In the data rows, the value 500 means zero.
Some points, one per row:
tensor([411, 417, 392, 444, 445, 412, 445, 533])
tensor([495, 431, 506, 533, 545, 476, 523, 572])
tensor([513, 500, 505, 355, 417, 474, 392, 398])
tensor([451, 394, 415, 482, 426, 392, 380, 500])
tensor([478, 389, 490, 571, 490, 451, 430, 546])
tensor([414, 387, 395, 464, 422, 439, 447, 463])
tensor([512, 484, 525, 572, 511, 462, 457, 539])
tensor([442, 373, 431, 363, 436, 469, 470, 393])
tensor([446, 421, 405, 472, 514, 500, 534, 559])
tensor([557, 520, 529, 627, 584, 527, 540, 557])
tensor([516, 567, 529, 421, 460, 530, 449, 411])
tensor([693, 733, 646, 655, 722, 682, 724, 521])
tensor([424, 483, 442, 420, 429, 404, 445, 472])
tensor([789, 703, 783, 815, 820, 809, 812, 491])
tensor([475, 450, 390, 496, 480, 462, 475, 570])
tensor([502, 631, 484, 480, 482, 544, 475, 554])
tensor([354, 519, 407, 313, 322, 404, 356, 378])
tensor([586, 583, 567, 532, 473, 550, 487, 535])
tensor([459, 364, 423, 479, 425, 429, 414, 452])
tensor([420, 443, 453, 447, 421, 449, 460, 477])
tensor([488, 508, 504, 507, 427, 515, 466, 486])
tensor([499, 481, 455, 505, 481, 462, 471, 527])
tensor([623, 551, 617, 413, 576, 556, 565, 460])
tensor([503, 439, 462, 444, 515, 525, 546, 443])
tensor([673, 576, 651, 751, 746, 698, 726, 579])
tensor([484, 503, 503, 480, 444, 461, 444, 460])
tensor([768, 765, 825, 707, 758, 770, 728, 698])
tensor([654, 645, 572, 632, 655, 609, 632, 677])
Then 12 other points, each followed by its number:
tensor([447, 378, 438, 416, 471, 441, 497, 477]) 0
tensor([563, 510, 549, 594, 535, 552, 529, 525]) 1
tensor([480, 447, 449, 502, 485, 567, 556, 545]) 2
tensor([561, 561, 546, 585, 568, 559, 590, 569]) 3
tensor([576, 532, 537, 623, 578, 549, 532, 539]) 4
tensor([574, 577, 531, 583, 613, 557, 596, 578]) 5
tensor([418, 510, 412, 382, 400, 461, 463, 446]) 6
tensor([435, 499, 423, 429, 486, 416, 481, 544]) 7
tensor([387, 466, 349, 381, 376, 411, 412, 451]) 8
tensor([535, 524, 528, 541, 568, 523, 577, 520]) 9
tensor([388, 667, 345, 278, 327, 390, 339, 288]) 10
tensor([603, 616, 614, 640, 620, 577, 582, 473]) 11
Which two of these numbered points are nearest to each point below, ignoring the direction in which the first points spread most? Their numbers follow each, nearest first.
tensor([470, 454, 452, 459, 510, 464, 505, 499]) > 9 0
tensor([458, 499, 619, 438, 449, 443, 432, 381]) > 11 1
tensor([602, 515, 582, 469, 611, 598, 624, 521]) > 0 9
tensor([561, 572, 602, 502, 524, 606, 551, 478]) > 6 8
tensor([522, 532, 519, 509, 556, 491, 496, 599]) > 7 5
tensor([518, 441, 482, 554, 531, 535, 537, 568]) > 2 3
tensor([351, 680, 371, 244, 262, 282, 233, 295]) > 10 6
tensor([581, 619, 689, 570, 620, 574, 633, 405]) > 11 6
tensor([573, 565, 602, 515, 483, 647, 577, 455]) > 6 8
Now 12 new points, numbered from 0 again:
tensor([526, 474, 484, 425, 514, 572, 582, 410]) 0
tensor([417, 450, 411, 386, 421, 401, 417, 438]) 1
tensor([522, 572, 643, 521, 456, 580, 460, 490]) 2
tensor([526, 554, 501, 565, 485, 533, 512, 554]) 3
tensor([434, 396, 466, 481, 441, 470, 469, 480]) 4
tensor([516, 494, 459, 550, 548, 488, 488, 594]) 5
tensor([463, 457, 425, 438, 409, 412, 418, 474]) 6
tensor([495, 466, 475, 533, 524, 472, 514, 584]) 7
tensor([405, 344, 396, 420, 397, 416, 415, 454]) 8
tensor([492, 416, 424, 496, 485, 530, 508, 491]) 9
tensor([445, 510, 508, 493, 473, 514, 522, 516]) 10
tensor([507, 400, 510, 572, 518, 498, 486, 544]) 11
The same question for these:
tensor([480, 453, 425, 370, 498, 569, 546, 410]) > 0 9
tensor([532, 604, 499, 414, 507, 462, 498, 485]) > 1 6
tensor([605, 627, 624, 619, 632, 671, 664, 612]) > 10 3
tensor([446, 408, 469, 476, 501, 420, 474, 539]) > 7 11
tensor([569, 688, 753, 579, 560, 628, 600, 461]) > 2 10
tensor([410, 463, 435, 460, 417, 442, 443, 485]) > 10 3
tensor([446, 548, 459, 454, 434, 426, 438, 505]) > 6 3
tensor([466, 440, 469, 501, 502, 434, 464, 555]) > 7 5
tensor([520, 543, 546, 542, 529, 564, 502, 495]) > 6 1
